In the rows, 128 means zero.
Each named turn below is shown by a few rows before and after it. Which turns, in which order, take the first row of each later pair to the second? The first pair is answered.
Riraf (before -> after):
[129 165  81 131 152 135 102 120 129 133 119 117 161 151 141 131 109 118]  ->  [137 178 119 127 160 128  88 120 146 124 136 127 140 150 133 131 105 112]
[109 100 139 101 116 146 159 156 105 105 148 154 120 122 137 115 146 149]  ->  [120 105 113 118 100 147 150 128  82 150 108 110 141 133 111 125 129 156]
[125 109 137 118 116 131 144 137 128 115 154 151 130 125 150 136 121 143]  ->  [132 112 118 130 108 133 143 121 109 145 129 124 146 126 130 142 109 147]
tubon (before -> after):
[ 99 140 168 110 119 113 129 127 143 114 103 109  97 157 104 107 150 114]  ->  [100 141 174 108 116 111 124 123 147 112 107 110  93 161 109 112 145 114]
[124 108 185 132  67 142  94 121 100 146 110  74 107 138 100 129 143 139]  ->  [116 106 176 129  69 150 106 125  95 148 100  73 109 133  96 125 153 136]
[ 82  82 112  92 112 171 214 203  63 134 105 142 103  96 140  77 157 186]  ->  [126  76 199 114  83 118 162 171 102 114 188 180  66  98 191 110  95 200]
[154 140 142 114 145 121  88 104 172 120 149  86 107 104 136 137 104 132]  ->  [142 148 103 115 154 132 104 110 157 132 110  67 126 107 109 129 124 125]
Bapu (before -> after):
[159  75 116 108 146 173 135 128  99  79 136 112 123 103 135  89 123 119]  ->  [154  81 102 111 156 161 130 130 115  69 145 120 122 103 146  95 123 114]
[ 97 106  74 120 133 157 158 147 128 133 108 113 112 117 148 116 174  95]  ->  [115 112  78 142 136 120 128 135 164 121 141 136 115 119 189 139 147  92]
[137 116 107 142 127 113 140 109 138  78 155 149 146 108 154 127 132 124]  ->  [156 111 145 141 102 120 129  97 126  96 157 142 139 112 144 128 112 140]
[117 145  57 140 146 135 149 137 115 148  82  81 174 127  96 140 155 114]  ->  [129 150  48 154 156  96 124 130 155 134 115 105 176 125 138 165 134 104]
fanu (before -> after):
[145  94 125 123 119  95 130 108 130 160  91 123 141 122 137 126  96 129]  ->  [148 121 153 125 143  90 110 104 145 152  95 119 121 124 113 121 103 115]
[133 115 133 143 118 114 135 124  98 170 114 152  89 132 119 180 133 116]  ->  [130 131 144 137 133 111 124 127 114 158 116 157  77 132 110 176 141 106]
[107 150 121 120 137 125 138 110 157 113 127 140 130 125 133 134 127 111]  ->  [107 131 103 121 119 129 149 109 144 122 124 136 144 124 145 139 121 121]
[122 118  67 131  94 117 135 119 103 168 116 123 146 146 126 133 100 132]  ->  [136 150 112 133 112 110 100 109 113 175 111 107 127 152  89 129  99 115]
gesuv (before -> after):
[139 115 126 148  89 112 117 106 110 159 134 109 137 125 132 164  98 137]  ->  [122 154 106 149 129 106 107 113 131 156 109  94 136 130 103 154 121 111]
[126 110 108 144 120 140 125 117 132 136 117 155 141 123 134 153 120 112]  ->  [121 125 105 141 139 146 122 118 138 135 111 145 134 124 115 143 139  96]
[111 166 144 121 145 132 117 131 137 123 112 119 112 141  69 108 152 106]  ->  [126 111 182 109  87 145 140 135 107 129 143 143 109 132 102 113 122 146]
[119 147 107 161 149 115 128 120 142 152 139 128 152 110 153 164 111 141]  ->  [102 167 120 139 173 144 136 136 132 149 116 119 133 113 105 137 149 132]
Pairs:
Each pair is 2 to 3 turns apart.
[111 129  91 127 144 143 140 138 128 132  98 118 146 122 116 125 153 124]  ->  [115 134  80 143 150 124 124 132 146 130 109 122 148 122 134 137 138 116] : fanu then Bapu
[100 117 101  96 147 134 182 167 153 107 125 172 153 116 155 124 164  99]  ->  [130 110 118 113 102 155 182 128  98 180  74 107 168 126  94 126 131 122] : Riraf then gesuv
[112 142 145 104 151 152 133 152 132 121 105 122 119 135  94 111 164 121]  ->  [146 115 100 141 110 110 120 114 141 141 125 118 154 137 156 159 102 140] : gesuv then Riraf then gesuv
[124 106  43 151 132 107 144 133 138 123 118 139 157 118 173 156 131 125]  ->  [159 160 147 161 145  96  75  90 155 149 121 106 114 135 100 151 108 110] : Riraf then fanu then Bapu
[109 160 144 110 176 142 109 155 160  87 141 156 117 129 118  91 156 116]  ->  [117 113 107 120 136 130 133 154 149  88 163 176 147 121 185 112 127 146] : Bapu then fanu
[ 74 111 123  94 146 162 162 130 126 101 130 142 158 131 120  92 144 137]  ->  [119 116 189 111 119 147 117  83 119 135 139 115 144 139  97 109  93 151] : Riraf then gesuv then Riraf
[136  75 164 124  81 125 138 131 114 104 177 171 127 134 218 128  86 150]  ->  [151 101 234 110  79 152 118 112  80 136 140 130 102 146 128  99  93 152] : Bapu then fanu
[134 120  64 120 109 118  99 118 153 103 141 157 145 128 153 135 127 145]  ->  [121 140  54 114 129 138 104 125 141 114 108 135 144 133 107 113 151 129] : gesuv then Riraf then fanu
[145 126 103 129 145 135 127  99 141 137  98 102 145 118 125 135 134 108]  ->  [136 131 103 125 158 131 128 107 152 128 103 109 139 115 130 134 144  98] : fanu then fanu
[ 88 132 156  89 160 178 177 165 118 100 122 164 107 115  92  43 174 111]  ->  [157 127 239 125 111 120 111 109 143 115 187 179  91 117 132  93  80 131] : Bapu then Bapu then Bapu
[135 109 155 117  89 167 146 127  71 178 100  88 134 129  79 121 125 150]  ->  [105 129 178  92 149 154 142 174 132  90 167 169  87 118 130 106 168 117] : Riraf then fanu then Bapu
[150 116 143 152 108 170 131 119 108 143 134 107 115 133 142 141  95 159]  ->  [130 163 105 156 167 155 111 128 143 131 118  94 117 138 117 136 132 123] : gesuv then gesuv then Bapu
[119 101 143 114  95 146 153 147 114 132 139 141 130 124 146 117 126 137]  ->  [111 153  97 130 145 120 127 139 149 129 120 119 139 132 126 119 141  98] : gesuv then gesuv
[140 135 148 112 144 176 154 144 110 111 141 147 134 129  80  99 148 115]  ->  [149 142 134 133 159 132 125 135 155  86 177 170 139 126 128 127 128 100] : Bapu then Bapu
[152 154 127 168 142  98  87  73 173 123 157 134 122 135 151 160 101 108]  ->  [137 134 153 128 113 176 132  92  97 162  88  92 117 137  65 112 138 133] : Bapu then Bapu
